Here are some points, one per row:
{-0.36,  0.62, -0.77,  0.41,  0.49,  0.88,  0.16,  0.91,  0.37,  2.43, -1.32,  0.73,  0.62, -1.52, -0.08,  0.19, -0.97,  1.25,  0.89, -1.36, -0.83, -1.10,  1.69, -2.49}
{ 0.27,  1.92,  0.18, -1.28,  2.14,  1.33,  0.89, -0.27, -0.63,  0.11,  0.80,  0.33,  1.74, -0.28, -0.67,  0.52,  0.80, -1.68,  0.78,  0.84, -0.36, -0.33, -1.11, -0.10}
{-0.15, -0.39, -1.90, -1.30, -0.03, -0.99,  0.45, -0.54,  0.58,  1.69,  0.68,  1.23,  1.02,  0.70,  0.67, -0.46, -0.12,  1.15,  1.98,  1.32,  1.62,  0.65,  0.95, -0.16}
{-0.82, -0.26,  0.13, -0.74, -0.55,  0.61,  0.00,  1.81, -2.07, -0.40,  1.34,  0.35, -0.20,  0.30,  1.18, -0.71, -0.97, -1.42,  0.74,  0.25, -2.48,  0.05,  0.50,  1.42}
{ 0.04, -0.96, -0.79, -0.95, -1.00, -0.45,  0.49, -2.16, -1.83, -0.05, -0.53, -0.63, -0.40, -1.41,  0.23,  0.25,  0.32,  0.22, -2.31,  0.47, -0.56, -0.49, -0.16, -0.50}
{ 0.41, -0.26,  0.51,  0.60,  1.15,  0.03,  0.82,  0.54, -2.49, -0.04,  0.64, -2.27,  0.84, -0.48, -2.43,  0.72, -0.40,  1.22, -0.78, -0.43,  0.86, -0.24,  0.80,  0.32}
{ 0.73,  0.44,  0.39, -0.25,  1.73,  1.33, -0.81, -0.26,  0.56,  0.84,  0.21, -0.29, -0.38, -0.53, -0.46, -0.08, -0.04,  0.41, -0.61,  0.72,  0.81, -0.32,  0.82,  1.56}
{-0.40,  0.50, -2.14, -0.56, -0.73, -0.80, -0.83,  0.32,  0.54, -1.36,  0.11, -1.70, -0.52, -1.74, -1.08, -0.29, -0.09, -0.27, -0.11,  0.41,  1.24,  0.03, -0.95, -1.04}
{-0.71, -2.28,  0.52, -0.84, -2.33,  1.51, -1.36,  1.03,  0.53,  0.36, -1.02,  0.27,  0.14,  0.29,  0.02, -0.65,  0.12,  0.21,  0.43, -0.53, -0.04, -0.65, -2.59,  1.25}
{-0.71,  1.04, -1.01, -1.11, -0.52,  0.04,  1.11,  0.27,  1.41, -1.74, -1.68, -2.43, -0.45,  0.15, -0.16, -0.86,  0.76, -0.59, -0.39, -1.62,  0.04, -0.65, -0.96, -0.53}
{ 0.71,  0.45, -0.52,  1.13,  1.07, -0.43,  1.23,  0.19,  1.23,  1.19,  0.24, -1.95,  1.17, -0.32,  0.73, -0.13, -2.20,  0.99,  0.11,  1.12, -0.96,  0.01, -0.88,  1.99}
{-1.25, -0.94, -0.14,  0.53,  0.43,  1.38,  0.97,  1.60, -0.35,  0.87, -0.40,  0.34, -0.27,  0.99, -0.56, -1.06,  0.67, -0.19, -0.05,  2.43,  0.85, -1.32, -0.30, -1.17}
{ 0.42, -1.33,  0.62, -0.01,  1.02, -1.02,  1.12, -0.12, -2.05,  1.05, -0.77, -0.83, -0.41,  1.22,  0.14,  0.48,  1.01, -0.76,  0.97, -1.17,  0.36,  0.61, -1.72, -1.13}
{ 0.99,  1.46, -0.92, -1.29, -0.04,  1.72, -1.78,  0.69,  0.79, -0.62,  0.73,  0.30,  0.08, -1.08,  1.95,  0.77, -0.54,  0.08,  0.24, -1.32,  0.57,  0.35,  0.90, -1.12}
{-0.05, -0.50, -0.42, -0.07, -0.14,  0.59, -1.45,  0.15, -0.14,  1.43,  0.66,  0.65, -1.58, -0.62, -0.49,  0.69,  0.05, -0.72, -0.93,  0.49,  0.45,  1.83, -0.86,  0.66}
{-0.66,  0.17, -1.23, -1.84,  0.37,  1.06,  1.28, -1.01,  0.06, -1.46,  1.08,  0.89, -0.11,  0.67, -1.27,  0.67,  1.08,  1.52,  1.36,  0.29, -2.24,  0.77,  0.88,  0.44}
{-0.18, -0.41, -0.55,  1.55, -1.65, -0.06,  0.63, -0.96, -0.37, -0.49, -0.09,  1.42,  0.18, -1.00, -0.31,  0.70,  0.13, -1.44,  0.36,  0.47, -0.16, -1.19, -0.54, -0.97}
{-0.84, -0.54,  1.05,  0.19,  0.35, -0.48, -0.39, -0.81,  0.21, -1.59, -0.34,  0.62,  2.26,  0.15,  0.54,  1.49, -0.59, -0.02, -0.31,  0.24,  1.36, -1.82, -1.60,  0.45}
{-0.51,  0.65,  1.34,  0.62, -0.46, -0.72,  0.37,  0.97,  0.64,  2.01, -0.74, -1.67, -0.52, -1.51, -1.01,  0.96,  0.19, -1.47,  1.07,  1.10, -1.62,  0.52, -0.76, -0.70}
{-0.17,  1.54, -0.19,  0.71, -2.97,  0.26,  1.16, -1.77,  0.10,  1.35,  0.36, -0.05, -0.30,  1.21, -1.77,  1.25,  0.22, -1.09, -0.16,  0.87,  1.06,  0.10,  0.83, -0.46}
{-1.06, -0.02,  0.09,  1.59, -0.19,  0.50,  0.11, -1.05, -0.66,  0.17,  0.28, -0.37,  1.27, -0.95,  0.80, -1.98, -1.92,  0.52,  0.91,  0.57,  0.34,  1.70,  0.42,  0.30}
{-0.15,  1.81, -0.57,  0.10, -0.47, -0.75, -1.26,  0.61, -0.96, -0.45,  0.18, -0.57, -0.89,  0.65, -0.96, -1.87, -0.16, -0.43, -1.27,  0.86, -0.71,  0.60,  0.35,  1.69}
{-0.46,  0.28, -1.76,  0.35,  0.63,  0.33,  0.05, -0.70,  0.88,  1.10, -0.07, -0.40, -1.18, -0.52,  1.01,  1.00, -1.08, -0.48,  0.20, -1.32,  0.39, -0.35, -0.16, -0.12}
{-2.05, -0.99,  1.45,  0.07, -0.89,  0.38, -0.82,  1.31, -0.14,  0.76,  3.09, -0.09,  1.77, -1.18, -0.94, -0.64,  0.34,  1.34, -0.02, -2.34,  0.52, -0.48,  0.46, -0.29}
{ 0.36,  1.29,  1.52, -0.03, -0.77, -0.87, -0.94,  0.40,  0.08, -0.30,  1.84,  0.88,  0.16,  0.50,  2.25, -1.09, -0.08,  1.43, -0.15,  0.56, -0.62,  0.45, -1.23, -3.12}
{-1.36,  0.41, -0.62,  1.69,  1.10,  0.11,  0.91, -0.35,  0.91, -0.81,  0.34,  1.30,  0.20, -0.69, -0.35, -0.79, -2.03, -0.68, -1.74, -0.82,  0.68,  1.75, -0.67,  1.05}
{ 0.28, -1.96,  0.10, -0.74, -1.00,  0.82,  0.97, -0.08,  1.76, -1.29, -1.56, -0.66,  1.01,  0.18,  0.20,  2.53, -0.98,  1.16,  1.00,  0.07, -0.50,  1.08, -0.07,  0.33}
{ 0.28,  1.26,  1.20, -1.78,  0.26, -1.08,  0.69, -1.12,  0.00, -0.13, -0.60,  1.47, -0.43, -1.45, -0.88, -1.25, -0.27, -0.71,  0.59, -1.23,  1.88, -1.07, -1.28,  0.84}
{-1.44,  0.18,  0.50, -0.02,  0.77, -2.37, -1.35,  0.33, -0.98,  0.18, -0.85, -1.71, -0.15,  0.73,  1.13, -0.31, -1.52, -0.46,  0.15, -0.05, -1.17, -0.48,  1.60,  0.43}
{-0.53, -0.27, -0.09,  0.61, -0.05, -2.51, -0.43, -0.81,  0.13, -0.18, -0.16,  1.31,  1.19,  1.77, -1.24,  1.49,  1.32,  0.72,  0.70, -0.66, -0.39,  0.87,  1.39,  0.44}
{-1.56,  1.31, -1.64,  0.00,  1.07,  0.64, -0.77, -0.50, -0.98,  0.56, -0.54,  0.37,  1.60, -0.17,  1.27,  0.57,  1.86, -1.01, -0.80, -0.32, -0.62, -1.78, -0.68,  0.73}
{-0.44,  0.00,  0.71, -0.63,  0.76, -0.52, -0.81, -1.23,  0.61,  1.18,  1.32,  0.70, -1.34,  1.25, -0.13,  0.11, -0.82, -1.01, -0.05, -0.44, -0.81,  0.02, -0.58,  0.28}
{-1.03, -1.82,  0.25, -0.43,  2.69,  0.23, -1.04,  0.76,  0.10, -0.88,  0.31,  0.19, -1.40, -0.50, -0.84,  0.85, -0.83,  0.26, -0.32,  0.89, -0.63,  0.09, -0.21, -1.04}
{-0.51, -0.23, -1.10,  2.90,  1.19, -0.15, -0.21,  0.44,  0.25, -0.04, -1.52, -0.34, -0.76,  0.50,  1.24, -0.54,  1.64, -0.87,  0.40, -0.65, -0.12,  0.43,  0.22, -0.53}
{ 1.65,  2.65,  1.16,  1.85, -0.53,  0.55, -1.15,  0.60, -0.81,  0.33, -0.79,  0.53, -0.14, -0.29,  1.09,  0.15,  0.85,  3.62, -0.76,  0.38, -0.22,  0.69, -1.54, -0.93}
{ 0.72, -0.53, -0.62, -1.05, -0.87,  0.37, -1.12, -0.09,  1.10, -0.13, -0.95,  0.47, -0.46,  0.66, -1.95, -1.70,  0.17,  0.54,  0.86,  1.48,  0.47, -1.28,  1.76,  0.20}
{-0.19,  0.36, -0.61, -0.29, -0.73,  1.57,  0.89, -0.20, -2.14, -0.93,  0.66, -1.08, -1.70,  1.98,  0.88,  1.73, -0.99,  0.90,  0.20,  0.88,  1.57, -0.56, -1.11,  0.05}
{ 0.14,  1.14, -0.32,  0.30,  0.15, -1.42, -0.24,  1.95,  1.35, -0.35,  2.26,  0.02, -1.23,  1.74, -0.48,  1.31, -0.49, -1.40,  0.30, -0.89,  0.70, -0.75, -0.88, -0.09}
{ 0.75,  0.04,  0.22,  1.11, -1.42,  1.21,  1.11,  0.93,  0.31,  0.51,  0.84,  0.13,  0.41, -0.68,  0.90, -0.05,  1.56, -1.44, -0.51, -0.74, -0.86,  2.04,  0.53,  1.90}
{ 1.15, -1.71, -1.75,  0.02, -0.69, -2.47,  0.24, -0.31, -0.82, -0.12,  0.99,  0.63, -1.09, -1.86, -0.22, -0.23, -0.63,  0.45,  0.25,  0.02, -0.38, -0.29, -0.51, -0.69}
{ 0.61,  0.64,  1.81, -0.99,  0.54,  1.30, -1.32, -0.63, -1.56,  0.22, -0.98, -0.51, -0.85, -1.47,  0.93, -0.15,  0.20, -0.50,  2.05, -0.51,  0.46,  1.54,  1.49,  0.31}
{ 0.56, -0.51, -0.54,  1.23, -0.03,  0.51, -3.51, -0.67,  0.30, -0.06,  0.15, -1.63,  1.81,  0.64, -1.48,  0.53,  0.51, -0.29, -0.61,  0.38,  0.01, -0.09, -0.11,  0.37}
{ 1.83, -1.36, -0.36, -0.66,  1.74, -0.12, -0.20, -0.27,  0.25,  0.45, -0.22, -0.47,  0.28,  1.22,  0.89, -1.32, -0.14, -0.95, -0.71,  0.93,  1.07,  0.64, -0.70, -0.26}
These points spread out most along one direction. Where along it does each point below lie, from 0 to 99? 50 is the average, and the first point above lies past it. One standard deviation of the points above along it is 16.
{-0.16, -1.48,  0.63,  0.01,  0.76,  0.50,  1.19,  0.29,  0.94,  0.06,  0.37,  0.81, -0.79, -0.63,  0.32, -0.17,  0.58, -0.94, -2.94,  1.49, -0.15, -0.44,  0.59, -1.32} 44
{ 2.02,  0.03,  0.49, -0.48, -1.10, -0.12,  0.95,  0.80, -0.67,  0.41, -0.59,  0.12,  2.14,  1.01, -0.72, -2.20, -1.46, -0.71, -0.21, -1.06, -0.21,  0.74, -0.31, -0.82} 56
{ 0.27, -1.01,  0.04, -0.15, -1.70, -0.42,  0.09, -0.01,  0.34,  0.82, -0.45,  0.43, -0.32,  0.80,  1.84,  1.18,  0.11, -0.13, -0.12, -0.32,  2.01, -1.69,  1.40,  1.47} 38
{ 1.09,  1.00, -0.61, -0.38, -0.23, -1.60,  1.33,  2.16,  0.40, -0.91, -0.76,  1.27, -0.16, -0.35, -0.18,  0.53,  0.58,  1.72,  0.13,  0.91, -0.97, -1.60,  0.15,  1.72} 44
{ 0.94,  0.12,  1.83, -0.50, -0.25, -0.92, -0.26,  0.28, -0.55, -0.57, -0.10,  0.03,  0.94, -1.28,  1.35,  0.80, -0.65, -1.18, -1.49,  0.88, -0.60, -0.63,  2.41,  0.22} 62
{ 0.01, -1.19, -0.65,  0.11,  0.44, -0.26,  0.10, -1.82, -0.38,  0.01,  0.37, -0.06, -1.62, -0.07,  0.16, -1.07,  1.90,  1.63, -0.28, -1.57, -0.85, -0.29, -0.78,  1.08} 45
{-2.54,  0.11,  0.22, -2.09, -0.14, -0.65,  0.01, -0.75,  1.12,  0.55, -2.09,  0.68,  0.94,  1.71,  0.12, -0.05,  0.25,  0.78, -0.87,  0.44, -0.98,  1.44, -0.46, -0.11} 40
{ 1.75, -0.28, -0.07, -0.92,  0.61, -0.27, -0.03,  1.92, -0.12,  0.53, -0.66,  0.25,  1.13, -0.03, -0.47,  1.09,  0.90, -0.22, -1.71, -1.35,  0.52,  2.66,  0.95, -0.31} 60
{ 1.29, -0.87,  0.53,  0.72,  0.61,  0.16,  0.74, -1.19,  1.54, -0.78,  2.12, -2.42,  0.99, -0.18,  1.15, -1.51,  2.00, -0.73,  0.55,  0.33, -0.60, -0.85,  0.91, -0.44} 52
{ 0.40,  0.16,  2.62, -0.36,  0.31, -0.80,  0.76, -1.05,  1.97,  1.05, -0.15, -0.10, -1.98, -0.20, -0.45,  0.13,  0.55,  0.95,  0.50, -0.22,  0.32, -0.96, -0.61,  1.13} 44
{-0.44,  0.06,  0.97,  0.21, -0.52, -0.46, -0.03, -1.30,  1.04, -2.86, -0.32,  0.63,  0.21, -0.24, -0.41,  0.76,  0.42,  0.03,  1.38,  1.06,  0.15,  1.78,  0.37, -0.72} 41
{ 2.00, -0.89, -0.44,  1.98,  0.74,  0.53, -0.64, -0.09, -0.40, -1.27, -1.24,  1.94, -0.26,  0.27, -0.77, -0.13, -0.64, -1.33,  1.70, -0.21, -0.92, -1.14, -0.68,  0.60} 42
{ 0.81,  0.55,  1.24,  0.60, -0.18,  1.79,  0.37, -0.91,  0.04, -0.60, -0.01,  0.34, -0.36,  1.87, -0.49, -0.76, -1.81,  0.79, -1.45, -2.60, -1.36, -1.14,  1.49, -1.87} 63
{-2.03,  0.30,  0.63,  0.34, -0.08, -0.33,  1.30,  1.22, -0.27, -1.75, -0.82,  0.54, -0.79,  0.41,  0.24, -0.86,  1.28,  0.39,  0.70,  0.22,  2.41,  0.42,  1.54,  0.17} 45
